Turns, then the turns between two rows, first turn first; the first pair answered:
tol:
[-12  -8   8   8 -11 -22  41   9  16  28 -38 -53 -14 -23  19 -28 -39   8
  17 -12 -21   2 -39 -18  31  12  18] |-> [  8  -4   6  19 -16  -4  30  34  36  21 -50 -55 -16  -4  31 -36 -28  12
  -5  -6   8   0 -30 -21  17   6  27]
[ 11  10   4   4 -12  19  -1  12  11  -8 -17  10 -12   0   5  -3   8  -5
 -15   5  17  -6   7 -18   0   1  12] |-> [-17   3  11  -5  -1  11   6 -17   6   2 -10  14 -18 -15 -16   7  -2 -12
  10  -1  -7   6   6 -17   9   9  -1]
[  7 -15 -22  -3   0  17 -29 -13 -25  -1  23  15   3  27   7  18  21 -21
  27  -2  32 -16  25  11  -9 -22 -36] |-> [  2 -16 -22  -8   1   7 -25 -22 -34   2  28  16   4  19   3  21  17 -22
  37  -5  21 -17  21  13  -3 -20 -38]
[-11  15   4   2  25  -1  15 -11 -22 -15  18  15 -11 -40 -23 -10  13 -16
   3   5   5 -29 -11  12  -2   8  19] |-> [  6  19   1  11  19  10   7   9  -8 -21  11  14 -12 -25 -12 -18  20 -13
 -16  10  25 -34  -4   8 -11   3  27]
Zosev:
[  7   0  18 -18   8  17 -29 -22 -18   6  43  -3  -3  -5 -20  -6  14 -15
   5  17   9  -1  -5  -3  -5 -20 -28] |-> [-17  13  28 -28  24   8  -1 -18 -15  -2  23 -17 -16 -23 -25   3  -4 -23
  14  -7  -6  13 -19 -14  10   7   4]
[-24   3  -2   9  19   3  -6 -26 -11   5  30  -9  21   3  -3  13   2  -7
  14   0  19   7  -7   8  10  -1 -13] |-> [-25   4   1   8  23   0  -1 -27 -12   4  26 -11  19  -2  -4  13  -2  -8
  13  -4  18   8 -10   5  12   4  -7]
[-15  -2   9  14 -13  26   2 -32  36   6  10 -28  -7  12 -13   8  -2  -4
  12  16   5   6  32  10 -34  20 -12] |-> [-21   3  12  12 -11  23   9 -32  38   3   6 -30 -13   4 -14  11  -7  -6
  15   9   0   8  27   7 -30  28  -3]
kino:
[ 11  -5  -4  -6 -32 -16   0  -7 -20   6   5   8 -10  -4  -7 -14  -1  10
 -18  19 -14 -17  21   2  21  -3  -3] |-> [ -2  15   3  -4 -18 -26   5  -5 -32   3  -1 -11  -3 -11  -4  -3  -7   8
 -12  -5  -2 -14   0   6  32  -3  18]
[ -8   9   6  30 -22  14 -21 -13   4  15   1  -9  17  11 -15   2 -20 -34
  20   5  14   3 -19   5 -10 -17 -14] |-> [  6   0  -2  25 -35  14 -18  -9   3  14   6   3  13  11 -11  -4 -17 -31
  14  19   2  -8 -12   1 -13 -14 -23]
[-32  -6  11  -4  12 -11   5 -48 -31   9  28   0 -10 -18 -18  14 -13 -19
  33 -12 -26  26 -30   4  10  16 -23] |-> [-26 -18   9  -4   6  -4   0 -50 -21  12  30  12 -14 -14 -23   8  -8 -18
  31   3 -31  25 -15   3   1  15 -39]
[ 18   0   5   2 -18  -9   6  27 -21  -8   5  -4  -4  -6  11   7  -1   4
 -27  -6 -13   1 -31 -25  17  21  37] |-> [-16   7  21  14  13   5 -10  16  -3  -4  -7 -19  -6   3  -8  19  -3   5
 -11 -29  14  29 -25 -18  16  10  33]

Between the rows of a pair lie two turns.
[ -7   0  15  -3  22   0  10  21  20 -15 -39  -7   0 -10   1  -2 -12 -17
   7 -21   1  24  -9  -9   7  13  15] |-> [ 17 -22   1 -10  -2   6  11  22  26 -14 -28  18  -7  -6   2 -18  -5 -15
  -2  14 -20  11  11 -16  -6  17  -9]
kino kino
[ 11  -5  -7  -3  -4  14   6  10  -2  -3  18   2  -6  30  -7 -17  -4  -2
   0   5   5   0  16  -2  12  -2   1] |-> [  2   2  -1  -8   2  11  18  11   0  -7  10  -3 -13  22  -8 -12 -12  -6
   4  -4  -2   4   9  -7  17   9  15]
Zosev Zosev
[-11 -26  12 -12  14 -32   1  -5 -11   4 -17  16  25  -2 -10  -8   6 -25
  28  12 -17  20  -6  -3  -1  -2   0] |-> [ -1 -25  13   0  15  -9 -11  13  17  -3 -30  16  16  17  -7 -14  14 -24
  11  18  13  26   7  -8 -18  -6   2]
tol tol
[ 30 -50 -12 -13  -8  21  -3   6  43 -25 -12  39  -7  13   9 -34 -16  17
 -21  33 -31  13  52 -11 -37  13   5] |-> [ 44 -47 -24 -26 -21 -15  10   6  -1 -23   5  35  19  -8  27 -33 -22  24
 -21  29 -55 -15  26  -4 -16  11  19]
tol tol
[-29  -9   2  14  31 -10 -16 -26  -3  15   6 -15  22   6 -28  15   8  19
   9 -12   8  22   2  36  18 -45 -14] |-> [ -7  -4  -3  24  24   4 -26   2  10   5  -3 -17  23  23 -14   6  18  25
 -15  -5  33  14   8  32   3 -53  -6]
tol tol
[  3  17   9  -9  10 -37  30  -3 -37  -2   7  -2  16 -22  19   4  -4  -1
  11 -18 -10  -6 -36  -6  29   4  21] |-> [-34  10  30   1  34   7  14 -22  19   2 -11   4 -21  -4 -19   9   0 -15
  26 -15  10  42  -2 -14   7  13  -6]
tol tol
[ 14 -25  -4 -12  -3  -7  20  23  10   1 -18  13  -1   1  -1 -18 -15  18
 -15  14 -42   0  36 -15   5  -5  11] |-> [-18   1  13  -3  27 -12  17  20   7  -1 -30 -17   5  -3  -7   0 -22  15
   0 -25 -13  18  16  -8  17 -10  35]
kino kino
[ 21  -1  10   2 -24  -7 -43  -5  -1  -9  18  19  11   7   7 -29  11  10
 -33  -2   8  -9  32  26  -6 -26 -31] |-> [ -5   6  25   7  -8  16 -44 -10  29 -11   2  15 -13  12 -10 -22  11  -1
 -26 -11  22  19  35  17 -14 -10 -30]
kino tol
[-24 -27  -9 -31  -4 -27  43  -1 -17 -12 -32   6 -16 -25 -22   5 -14 -15
   1 -11 -40  10  -8  -6  14  31  23] |-> [-17  -1  -3  -4  13  -6  21  36   2 -25 -55 -22  -5   4  -5   4  -5  -7
 -23 -33  27  14 -10  -2   4   6  53]
tol kino
[ -6  17   0  -6   4 -13  18   0  -1  22  14 -15 -26 -14  -1  -2 -33 -27
  18 -10 -16 -14 -31 -12  27  20 -29] |-> [ -3  16   7   7   9  20   3  15  37  15  -2 -14 -42  10  -5  -7 -24 -30
   4  -3  16   3 -11 -16   7  18 -32]
tol tol
[ 23  30 -20  -5 -27   4  18  -1 -18 -16  27 -21   3 -11  19   9 -17 -37
   5   5  -1 -45 -45  -1 -17  21  10] |-> [ 20  27 -11   7 -19  44   5   8  29 -20  10 -16 -22  11   6   4  -9 -44
  -4  14  26 -24 -18 -10 -41  25   0]
tol kino
[ 21  11   0  -9 -16  -9  25   4  -4  -6   2   6 -18 -20  11 -16  -4 -16
  -8  20 -28 -17 -20 -18   3  30  14] |-> [ -2   6  10  -7  -4   5  22 -14  16  -2  -3  10 -32 -19  -9 -11  -6 -22
   5  19 -29   6  -8 -21  -2  38  -2]
tol tol
[ -9 -47   1  -2  16  -4 -21 -14 -26  16   0  17  30  20 -28  -5  -3  29
   1  18 -36   0  43  25   0 -39 -33] |-> [  5 -44   0   7  15  11 -31   4 -10  10  -8  16  26  35 -20 -11   3  30
 -15  25 -15  -1  51  22 -12 -46 -30]
tol tol
[-39 -12   5  -7  -1  20  15 -27  11  20 -13  -2 -11  -6 -29  30   5 -30
  16   6 -12   0  12   5   5  32 -35] |-> [-15  -2  -8 -19 -20  -4  35 -12 -18  10  -6  -4  -2 -21  -4  27   1 -31
   4   5 -31 -30 -13   0  18  43 -11]
kino kino
[-29  11  27   8 -15  10   5 -16  -9 -25   7   9 -51   6  22 -21  12   5
  27  -1 -28 -23  -5 -14 -20  19 -28] |-> [-12  14  23  15 -20  18   0   2  -1 -31   2   9 -49  18  33 -28  19   8
  11   2 -10 -30  -3 -16 -27  15 -21]
tol tol
[-26   4  28 -12  23 -20   6  -4 -16   2   1  13   8 -34 -27  19  -2  11
  27 -11  -8  20  -3   8  50 -14   1] |-> [ 27  -4   6  -8  -7 -26  -1  28 -30  -5  11  24  26 -21   5  -2  10  26
  -5  13  -4 -18   1  10  44 -34   5]
kino tol
[-25   0  48 -14  41 -11 -16  39  29  13 -23   4   2  17 -19 -15 -14  25
 -18 -25  24  15  -9   6 -13  -2   4] |-> [ -2   4  34 -18  26 -35  -7  53  -2   9 -15   0  22   8   3 -18 -15  33
 -29 -26  15 -13 -29  10  -1  -8  21]
tol tol
[ -6 -10   6 -10  -7  21  -8  -3   7 -13   4   9 -18  12  17  -2  12 -25
  -7   8   6   1  -3 -25 -21  24 -17] |-> [-20  -1   9 -19   0  -3   3 -18 -18  -8  11  -1  -7  -6  15   9   3 -25
   8  -8 -11  -1 -21 -19  -1  28  -7]
tol kino
[  5   5   2 -10  -4 -24   5  -4 -25   3  15   7  20 -20  14  -3 -10  -2
  11 -12 -16 -19 -12   4   5  -8   2] |-> [-24  -2  18  -5  13   6  -5 -19  14   8   1   9  -6  -7 -13   2  -8 -11
  25  -9  -5  17  12   0  -9  -1 -18]
tol tol
[  6  28 -11  -6 -11  15  -6 -12 -11  -4  -5  -4 -17  -2  11  12  17  -4
 -26   8  16  16 -36 -22 -31  30  -7] |-> [-10  28  -5 -11  -3   5  -1 -30 -21   3  -1  -6 -13 -12   0  19  10  -7
 -11   1   5  23 -41 -18 -23  33 -12]
kino tol
[-11  27 -21 -19  24 -39 -24   4 -11  -2 -32 -10   1   1   7 -11   8 -10
  27 -22  27  -7 -34 -15   5 -15  31] |-> [-19   6 -24 -25  25 -49 -28 -20 -23  11 -19   1   8  -5  -8  -9   5  -4
  45 -13   3  -6 -23  -6  12 -24   3]
kino tol
[ -6  11   7   2   7  22  -6  32  38  -7 -24  -8  -7  16  -1  -3   5  -2
 -21  -2  33  16  16 -11 -10  -7  15] |-> [ 23   8  -6 -10 -17   7   9  44  19 -13 -14   1  -4   5  19 -12   6  -3
 -35  12  11 -10   5 -17  -7   2  24]
kino kino
[ 26 -21 -12  12 -17  27 -14   0  28  -8   6  26 -15  18   2 -12  25  -4
 -14  47   1  -4  19 -12 -37   2 -35] |-> [  0  39   1  13  11 -10   8  12 -16 -22  -9 -32   8  -9  25  17   5  -8
  -5 -26  29  -7 -51  -4   2  10  40]
kino kino
[ 13  -1  -1  -4   2 -37  18   5 -16 -15  14  -9 -30 -26  24 -12  -5 -23
   9 -19 -32 -10 -17 -19 -11  11  -1] |-> [ 32 -21 -10  11  -3 -30 -13  11 -13  -6  25   1  -8  -2  24 -23   8  -1
   2   2 -17 -18  13  -3 -18 -31 -30]
Zosev Zosev
[ -8 -17 -11  -5  -2 -20   5 -29 -30  17  11   8  17  -8  -9   6  -7   0
  17   5 -27   3  11  12  16 -17 -17] |-> [-14 -13  -6  -7   2 -22  12 -28 -29  14   6   4  12 -12  -9   8 -13  -4
  18  -2 -31   6   6  10  20  -8  -8]
Zosev Zosev
[ -6   4   0 -23  -7 -16  29  -3  -6  -7  -6  10 -18 -25   7   3 -11  -7
  -2  -1 -33 -12 -16 -14   2  43  12] |-> [ -5  23   7  -4   8   2  12  21  15 -18 -27 -12 -15  -5  15   4  -4  -5
 -16 -18  18  -3 -18 -14  -7  29  35]
tol kino
[  4 -10   6  12   0  -8   8  -3 -10   6  -4  16  10  -2  15  -6   1  16
 -11 -17  -8 -13  10   7  16  -7  15] |-> [ -5  -7  12  18  10   1   0  -2   2   5  -9  11   8   6  10  -2   1  15
 -10 -22   6  -1  14   8  11 -10  13]
kino tol
[ 17   1 -11 -15 -15 -16  15  -3 -29   4  14   2 -10 -12   9  -6   8 -12
  -4   5 -20 -12 -16  -5   1  14  -6] |-> [ -9  -4   2 -12  -1   7   6 -18   2   9   7   7 -30  -5 -16  -2   9 -19
   6   6 -13  16   3  -9 -10  21 -24]
tol tol
[-12  10  18  11  21  14 -32 -24 -12  23  16  -4  24  10 -26  22  23  12
  19  -3  36   8  11  17   4 -30 -22] |-> [ 12  15  10  16   9  10 -35  -3 -18  15  16  -8  35  15  -8  15  27  18
   1   1  48 -10   6  16   2 -39  -8]
tol tol
[-12  40  10   7 -35  11  12  -7 -11  -4  -2 -11   0 -18   4   4   3 -21
   6   1  24  -3 -64   6 -15  34  34] |-> [-12   5  10  13 -36  43 -12 -23  28   7   1  17 -18   4 -22  -8  15 -19
  11  38  21  15 -13   5 -40  23 -18]
kino kino
[ 23 -25 -18  -8   4  -2 -14  39   4  -3 -34 -11   0   1 -28  15  -6 -14
 -37  10  11  -7  10 -29  23  45  38] |-> [  3 -35 -13 -15  10  -2 -10  16   9   5 -32  -2 -14  -8 -49  19 -11 -20
 -18  13  -9   6  19 -31  23  55  19]
tol kino
[  8  -6 -15  -7   7  33  32  -2  44 -25  -5  28 -46   7   0   1 -13 -22
   5   1  -6  24   4 -48 -11  59   6] |-> [  2  13 -12  -8  13  18  41   4  27 -30  -9  12 -37  -3  10   8 -19 -22
   8 -22   1  20 -20 -45   0  61  32]
kino kino
[ 18  17 -27  -7 -22  10  -6 -35 -68  16  43 -13  -2  -3  25  16   9  -1
  -6  -2  21 -28 -54   9 -19   8  -5] |-> [-14   3 -10  10   3  41 -33 -55 -30  29  32 -11 -13  18 -10  20  15  -1
  10   0  45  10 -18  15 -34  -7 -38]
kino kino
[-29   7  13  20  11  26 -38   7   1  13   6  -1  26   2 -10   5  -7   3
   7   4 -23  -4  31 -19 -15 -13 -31] |-> [ -4  14   4  24  -1  20 -39  31 -10   5   6  -5  36   7  11  -4  -1   9
 -12   6 -13 -23  23 -18 -16 -19 -16]
tol tol
